In the data rows, the value 128 means zero.
Every row has a hidden score from 0 to 20. What is each row's score? 10 is about the middle. The score is a weighted sum of the row's numbers plus the product of two more (or one squared), each taken from its middle value.
107|163|105|157| 97|109|164|101|126| 63|134|179|176|103| 86|107| 88| 78|114|177 -> 5
118|167| 82|118|108|131|168|100|126| 97|146|145|153|121| 87|127|107|100|108|159 -> 8
131|166| 90|207|131| 79|158|120|145| 27|107|219|177|124| 57| 37| 55| 14|129|217 -> 4
157|151|106| 87|154|182|128| 97|139|170|168|111|132|154|121|153|131|188| 96|110 -> 9
137|103|151|112|137|135|124|146|121|168|129| 84|111|123|172|152|155|164|135| 90 -> 7
144|133|107| 82|127|146|146| 78|122|154|182|105|115|143|147|169|152|174| 98|103 -> 12
134|156|122| 69|118|157|136| 79|149|157|168|116|117|130|106|156|147|166| 98|117 -> 15
137|147| 97| 82|120|144|141| 90|121|154|180|114|136|145|122|152|149|167| 88|118 -> 14
101| 67|190|202|164|114| 53|204|105|140| 61| 86|132|100|166|108|128|133|206|103 -> 6
134|161| 97|114|107|124|148| 89|123| 98|152|170|157|140|100|121|118|108| 97|157 -> 9
 93| 80|186|117|138|122| 75|187|123|158| 82| 68|100|103|156|129|154|147|182| 91 -> 12
121|161| 87| 94| 86|112|162| 97|127| 89|140|171|130|140| 93|122|120| 82|107|162 -> 11
128|160| 94|109|125|182|144|106|131|134|169|123|144|140|106|163|129|161| 76|135 -> 14
149|123|126| 99|140|140|126| 97|117|179|166|103|131|139|159|150|138|186| 90| 98 -> 13
 46| 67|197|134|121|134| 62|224|105|123| 44| 52| 81|114|146|151|155|128|203| 97 -> 15
121|164| 97| 90| 89|127|157| 94|130| 91|157|163|136|143| 90|140|136|107|108|158 -> 9
150|154| 80|160|131|119|175|103|124|114|159|178|153|136|117|129| 99|107| 79|158 -> 4
102|121|107| 74|119|134|140|112|101|168|165|100| 95|157|154|194|179|185|111| 82 -> 11
118|165|108|123|108|145|152| 90|139| 86|154|148|154|107| 80|122| 99|119|107|162 -> 10
135| 67|159|168|174| 97| 97|202|118|155| 78|101| 91|135|175|115|146|125|187| 92 -> 6
148| 82|169|126|145|114| 95|155|126|163| 96| 93|100|115|189|134|169|149|178| 78 -> 11
121|111|146| 82|120|146| 80|122|112|159|136| 97|113|143|161|151|180|184|140| 84 -> 16
165|130|138| 88|138|153|122| 97|142|171|169|103|115|141|145|151|161|181|105|102 -> 13
133|140|112| 70|116|154|130|104|110|166|173|103|135|143|149|180|179|184|108| 97 -> 9
122|167|113|147|116|125|161| 89|152| 91|134|154|147|103| 80|110| 92| 84|113|169 -> 14
123|164| 87|132|101|117|148| 88|131| 71|161|168|164|122| 81|104|118| 96|110|168 -> 11
 64|176|108|174| 92|101|166|140|141| 18| 87|184|178| 84| 44| 69| 57|  3|135|221 -> 10
 76|174| 98|195| 92|126|172|130|119| 36|106|177|173|107| 61|108| 56| 43|129|204 -> 13
 99|166|111|146| 82|110|149|107|116| 53|115|173|168|114| 71| 95| 75| 71|109|187 -> 10
111| 78|192|117|148|126| 49|176|126|153| 75| 83| 92|119|157|121|158|144|193| 94 -> 14
107|173|108|103|104|153|153|100|143| 97|146|136|164|111| 78|127|108|110|108|162 -> 8
108| 70|173|127|144| 96| 76|173|111|157| 88| 92| 86|123|179|136|179|133|171| 86 -> 11
161|167|102|168|127|126|158| 95|159| 89|145|186|177|112| 92| 75| 71| 89|101|180 -> 6
187|131|103|119|155|145|164|104|140|185|178|123|121|152|162|154|138|179| 85|100 -> 6
148|144|101|103|122|143|149| 82|113|163|177|126|143|121|150|160|139|181| 85|106 -> 10
136|159| 87|105|127|143|166|100|139|113|161|144|120|156| 88|145|133|125| 98|142 -> 9
170|157| 95|138|124|140|177|102|137|139|173|148|154|127|123|132|109|142| 78|139 -> 6
148| 60|185|179|163| 85| 74|172|116|160| 75|109|102|110|199|105|145|128|197| 88 -> 13
114| 44|206|207|181| 74| 39|219|136|132| 21| 89|115| 74|174| 53|133| 89|230|106 -> 8
122|167|103|109|104|142|161|109|141| 97|139|155|145|136| 83|127| 99|104| 97|167 -> 7
139|137|100| 72|119|132|135| 76|105|167|179|118|132|154|148|165|152|175| 94|104 -> 17
144|166| 98|173|133|124|162| 97|150| 78|139|184|165|116| 84| 93| 81| 78|108|183 -> 5
147|122|128| 66|143|150|125|114|140|190|152| 99|100|145|159|154|164|185|119| 79 -> 17
 94|104|176| 88|135|168| 80|160|130|144|115| 68|108|134|140|152|166|164|177| 96 -> 10
165|157| 96|133|138|133|149| 75|149|103|161|168|156|142|103| 96| 88|109| 97|164 -> 9
121|155| 86| 94| 86|133|165| 86|109| 98|184|151|145|133|112|171|160|152|109|127 -> 9
150|151| 99|104|142|157|152| 94|154|160|174|124|124|133|116|139|123|153| 73|129 -> 16
120| 81|173|122|130|109| 82|165|113|151| 93| 88|104|106|174|135|171|153|182| 83 -> 13
129|111|160|102|130|142|107|119|127|162|140| 88|117|112|161|153|167|188|139| 82 -> 13
156|159| 71|119|137|144|179| 98|148|121|171|155|137|139|108|126|109|127| 89|147 -> 4
135|161| 87|114|111|142|168| 91|135|113|162|145|129|137|101|140|118|121| 97|147 -> 12
121|159|100| 98|109|155|172| 99|135|132|160|140|130|135|109|156|113|137| 93|136 -> 8
121|154| 89| 91| 79|130|170|100|103|104|166|152|136|143|112|168|142|143| 94|132 -> 8
126| 87|168|141|164|136| 77|173|128|161| 98| 85|110|125|161|117|142|150|158| 99 -> 10
145|171| 90|176|130|133|160|105|144| 93|137|178|172|121| 83| 85| 66| 91| 99|178 -> 6
137|158| 87|130|112|113|184| 99|147| 94|154|176|132|137| 95|118|105| 94|105|162 -> 6
136|165|105|125|128|155|164| 98|152|115|158|146|137|129| 86|129|101|118|102|156 -> 11
127| 81|163|133|149|108|100|156|118|163|103| 89| 88|118|180|141|166|146|166| 83 -> 10
 87|174|105|158| 94|116|147|115|114| 67|110|181|169|116| 67| 99| 69| 66|113|189 -> 10
113|168|124|222| 98| 80|178|118|165|  9| 83|217|176| 68| 68| 31| 35|  0|140|219 -> 3
181|136|106| 66|154|167|136|119|153|191|160|108| 98|170|143|151|161|179| 98| 94 -> 9
141|166| 93|135|113|134|167|103|126|111|144|166|151|134|102|125| 98|102| 95|160 -> 7
 89|172| 97|134|119|151|162|108|141| 89|132|129|162|108| 66|126| 84| 94|111|173 -> 15
151|159|106|118|122|131|166| 85|157|108|145|156|132|127| 96|104| 92|107| 93|156 -> 10
146|100|159|122|168|146| 88|155|145|176|120| 97|107|137|162|121|146|161|142| 97 -> 10
178|143|110|101|141|163|136| 96|132|175|175|128|139|154|145|148|134|186| 82|111 -> 10
123|165|114|122|104|144|147| 87|135| 99|160|151|164|112| 88|129|107|130|107|157 -> 10
 98| 77|191|114|124|127| 88|202|116|150| 70| 76| 70|125|162|161|169|141|182| 89 -> 8
110| 78|195|137|137|131| 70|185|123|148| 70| 87| 96|112|171|137|156|144|207| 89 -> 9
133| 71|176|154|151|102| 92|191|118|160| 81| 99|101|118|184|124|156|137|178| 90 -> 7
147|148| 76|104|141|145|152| 85|122|152|183|121|137|149|126|150|132|153| 93|128 -> 11
118|163| 89|130|102|132|175|119|125|104|139|154|145|129| 94|142|108| 98| 87|161 -> 10
172|150|101| 90|139|154|146| 83|145|158|190|141|145|140|137|139|146|175| 89|116 -> 13
113| 64|189|174|165|106| 58|196|123|161| 55| 86| 95|109|175|106|138|125|184| 95 -> 11
120| 73|167|154|142| 94| 86|173|103|163| 98| 96|106|121|185|126|160|139|147| 89 -> 12
130|161|104|147|103|145|148| 87|133| 97|167|168|162|123|101|125| 98|130| 92|161 -> 10
146| 60|201|165|177|100| 51|212|139|171| 38| 94|103|109|179| 75|133|117|184| 98 -> 9
138| 95|163| 94|159|137|105|155|138|173|112| 77| 96|145|165|138|153|153|149| 93 -> 9
105|150|105| 57| 77|148|158| 85|110|126|169|116| 97|160|108|191|156|161|106|115 -> 15
136|162|100|142|105|126|159| 96|125| 99|154|171|162|128| 99|118| 99|116| 92|162 -> 8
155|161|103|160|112|116|175|107|142| 94|138|182|151|116| 98|107| 91| 93| 90|167 -> 5
135| 83|168|140|151|118| 91|173|122|167| 89| 85|121|102|186|119|144|142|174| 92 -> 8
108|168|100|141|104|153|143| 94|134| 92|153|156|152|118| 84|132|103|112|101|165 -> 17
115|100|176| 66|119|143| 87|160|125|162|104| 85| 85|145|156|159|180|174|164| 81 -> 17
 85|163|105|158| 87|126|160|106|109| 72|136|155|162|112| 82|137| 85| 94|101|175 -> 17
133|162| 88|122|120|159|151|112|129|120|166|156|146|147| 94|144|112|139| 87|152 -> 7
153|152|101|109|122|119|155| 79|126|139|154|149|145|142|125|126|108|120| 76|144 -> 11
154|151| 81|130|120|108|175| 98|118|131|162|156|150|133|119|127|110|114| 79|148 -> 9
106|172| 84|147|124|143|144|112|140| 86|143|163|161|121| 68|105| 95| 89| 91|179 -> 19
136| 77|184|118|169|124| 66|181|152|163| 74| 85| 87|123|162|100|151|134|184| 96 -> 11
126| 86|182|122|150|133| 83|165|146|146| 98| 83| 98|105|158|124|159|154|196| 90 -> 12
120| 57|189|137|161| 96| 67|213|139|143| 42| 76| 73|121|165| 96|155|102|211| 96 -> 8
 93|166| 91|139| 86|108|166|114|126| 64|129|172|147|112| 72|121|108| 68|114|176 -> 10
118| 67|179|130|146| 76| 73|163|106|161| 82| 85| 90|120|180|123|174|129|187| 83 -> 16
131|162| 93|136|109|113|149| 82|130| 90|154|169|166|117| 97|104|108| 93| 99|169 -> 11
157|114|128| 89|159|136|125|135|120|189|145| 88|117|154|162|152|155|165|120| 96 -> 9
179|162| 89|144|158|145|161| 89|169|138|171|159|159|121|107| 92| 91|119| 87|156 -> 8
160|129|127|129|181|169|105|126|147|186|149|104|132|125|145|125|134|188|119| 99 -> 8
115|138|105| 61|106|155|135|107|110|160|177|104|114|152|141|187|182|183|102| 97 -> 11
146| 80|169|155|169|114| 78|163|131|165| 93| 93|121|109|181|102|140|145|168| 97 -> 9
123|160| 88|168|116|111|164|108|108| 85|146|163|181|121| 90|112| 81| 83|100|180 -> 9
148|132|125| 89|139|155|136| 96|136|181|165|102| 99|142|145|165|147|187| 99| 93 -> 13
159|145| 95| 72|142|160|134|107|131|184|177|120|133|163|140|141|145|173| 76|111 -> 12
118| 82|172|156|137|119| 98|186|119|158| 91| 85| 95|108|173|143|162|143|167| 89 -> 10
112|161|107|123|102|148|163| 85|145| 83|169|145|136|129| 85|148|124|121|112|154 -> 12
144|128|118| 93|167|161|125|109|140|177|154| 85|104|141|140|156|152|177|118| 94 -> 11
125|106|158| 91|115|123| 89|123|100|167|129| 80|120|125|167|156|176|176|126| 85 -> 15
137|160| 76|151|124|131|186|102|137| 97|157|162|149|128|100|125| 91|104| 97|163 -> 5
129| 72|167|156|156|116| 92|176|127|144| 92| 98| 82|139|173|128|152|143|173| 91 -> 7
109|166| 93|143|106|135|159|102|121| 90|141|153|161|120| 88|131| 98| 95|103|167 -> 12
115|163| 87|168|125|125|167| 84|144| 76|158|171|163|113| 86|105| 89|102|110|167 -> 7
124|159| 58|106| 97|140|176|118| 90|122|172|149|145|159|116|177|149|142| 92|128 -> 3
130|154| 93|100|115|129|145| 80|115|132|173|133|153|126|114|140|134|152| 85|131 -> 12
147|168|105|164|124|140|175|113|165| 86|142|166|163|106| 80| 97| 82| 90| 94|180 -> 7
146|126|126|104|155|167|136|120|142|175|157| 88|114|134|150|158|147|182|124| 94 -> 7
 89| 86|174|125|143|137| 70|201|108|156| 77| 81|117|121|157|139|158|153|179| 92 -> 7
127|164|124| 74|102|168|137| 93|139|129|160|142|133|140|100|154|136|150| 87|138 -> 11
143|147| 92| 83|100|136|142| 74|102|154|178|137|144|144|149|165|157|180| 87|106 -> 14
154|121| 99| 88|127|134|157| 99|109|174|172|120| 98|167|170|182|156|184| 90| 87 -> 9
125| 88|165|125|138|136| 93|167|115|152|110| 97| 81|157|163|161|172|159|166| 88 -> 8
102| 61|217|132|141|106| 43|200|139|140| 35| 73| 88| 89|165| 96|160|118|213| 91 -> 12
108| 54|193|168|173| 84| 52|196|129|153| 45| 84|104| 96|178| 85|148|108|219| 93 -> 11
 98|172|120|108| 74|126|146| 92|138| 67|135|166|153|111| 74|116|113| 88|118|173 -> 11
177|118|109|103|147|125|141|100|125|177|166|111|105|155|169|148|165|172|115| 84 -> 13
119|170| 94|236|139|106|183|154|163| 26| 85|205|160|113| 42| 42| 14|  0|119|231 -> 16
124| 86|185|122|152|141| 68|179|142|159| 72| 76| 99|108|163|119|156|145|187| 89 -> 8
100| 65|183|177|161|110| 59|204|118|142| 55| 85| 95|104|164|113|148|122|202| 97 -> 9
148|118|123| 98|126|129|128|105|108|167|162|100|123|136|171|162|173|176|117| 88 -> 11
147|156| 81|147|118|134|167| 93|114|120|171|162|166|128|124|146|116|141| 84|142 -> 3
142|157|100|165|113|126|140| 84|128| 89|158|186|164|125|104|115| 99|114| 87|166 -> 9
113|164| 96|197|120|106|157|105|139| 47|115|185|166|108| 68| 74| 54| 41|114|204 -> 18
104|163| 87|137|100|115|160|105|114| 81|142|165|162|126| 81|122| 97| 92|112|171 -> 8
107|169| 99|211|116| 78|170|123|137| 27| 97|204|194| 95| 62| 46| 44| 11|141|213 -> 2
 93|168|104|140| 85|101|158|119|125| 39|108|170|160|115| 57| 92| 86| 40|126|196 -> 10
157|100|160|128|163|143| 85|149|136|176|120|100|129|119|171|113|137|170|144| 96 -> 13
129|171|100|198|122|112|158|107|159| 47|114|202|166| 98| 66| 61| 56| 45|122|201 -> 7
112| 64|196|165|153|106| 55|199|111|159| 56| 84|121| 95|178|108|134|135|183| 97 -> 9
106|158| 81| 97| 98|134|141| 85|112|125|171|149|137|132|106|155|145|150| 93|128 -> 13
142| 79|166|183|178|125| 72|177|128|153| 95| 98|133|104|173|106|140|147|177| 98 -> 5
144|153|101|110|106|119|157| 75|126|131|179|147|151|122|123|134|135|143| 87|133 -> 13
 89| 76|170|149|138|105| 79|173| 92|146| 88| 80|106|118|167|149|156|147|189| 91 -> 10
131|163| 95|134|105|141|159|105|123|102|155|166|153|142|101|132|105|112| 87|160 -> 8
152|166|104|135|123|148|161|107|146|119|151|177|148|134|101|124| 98|117| 90|159 -> 5
168|146| 95| 99|120|131|160| 84|121|158|174|161|124|161|144|155|138|156| 77|118 -> 12
133| 87|182|126|138|126| 80|156|124|159|103| 98|106|121|175|130|158|163|164| 88 -> 13
106| 81|173|134|132|121| 82|167|117|132| 93| 88|100|116|167|136|162|152|199| 88 -> 11
100|169| 93|178|107|111|171|129|123| 45|120|170|174|119| 58| 87| 63| 45|112|204 -> 14
147| 92|163|106|139|123|109|150|128|161|116| 90| 89|138|166|144|165|167|154| 81 -> 13
108| 52|201|177|157| 74| 45|178|103|149| 58| 98| 99|103|185|105|149|122|192| 93 -> 14
148|168|110|134|121|146|153| 97|150|100|141|163|170|122| 91|102| 78|107|100|172 -> 5
151|156|107| 95|117|136|169| 90|159|108|150|155|104|159| 95|131|122|106| 97|148 -> 10
131|172|105|160|132|158|150|108|150| 86|141|161|166|130| 66|103| 73|102|105|180 -> 9
179|103|145|111|170|128|131|106|155|185|151|100| 92|136|178|131|149|165|116| 86 -> 11
115|160| 94|116|115|158|166|104|131|122|169|131|142|140| 95|161|113|144|100|144 -> 8
116| 73|189|122|151|119| 74|171|129|148| 82| 71| 94|126|168|127|158|133|187| 96 -> 10
147|163|107| 92|106|134|161|104|144|107|145|168|135|147| 97|126|118|103| 93|159 -> 7
116| 78|180|122|151|115| 80|174|128|164| 87| 81| 78|127|165|136|166|138|170| 88 -> 12
132|161|109|134| 90|125|168|105|130| 85|144|174|139|138| 92|126| 97|102| 99|166 -> 8
106| 74|163|154|154|101| 74|174|104|149| 92| 91| 91|123|166|134|166|137|178| 90 -> 12
151|161| 94|130|119|130|167|100|152|112|150|171|147|130|106|110|103| 95| 84|162 -> 7
138|164| 84|129|115|150|166|113|118|121|156|165|156|153|108|142|103|127| 85|152 -> 3
127|164| 98|152|116|116|161| 99|137| 81|138|179|150|128| 84|101| 88| 73|105|179 -> 10
123|159| 94|117| 99|121|151| 95|111| 92|148|165|158|142| 96|132|114|105|103|161 -> 8
124|157|100|105|104|140|160| 82|124|118|167|147|145|141|111|151|115|146|102|137 -> 11
124|171| 86|158|126|145|152|116|132| 91|148|164|170|135| 72|118| 93|102|105|176 -> 7
 99| 68|195|157|146|111| 53|176|112|135| 75| 94|107|110|172|116|151|138|209| 94 -> 14
128|167| 87|162|127|136|166|100|143| 93|160|162|162|113| 85|109| 91|106| 96|168 -> 10
152|164|108| 97|131|169|137| 93|154|143|161|137|135|144| 93|122|102|145| 88|146 -> 13
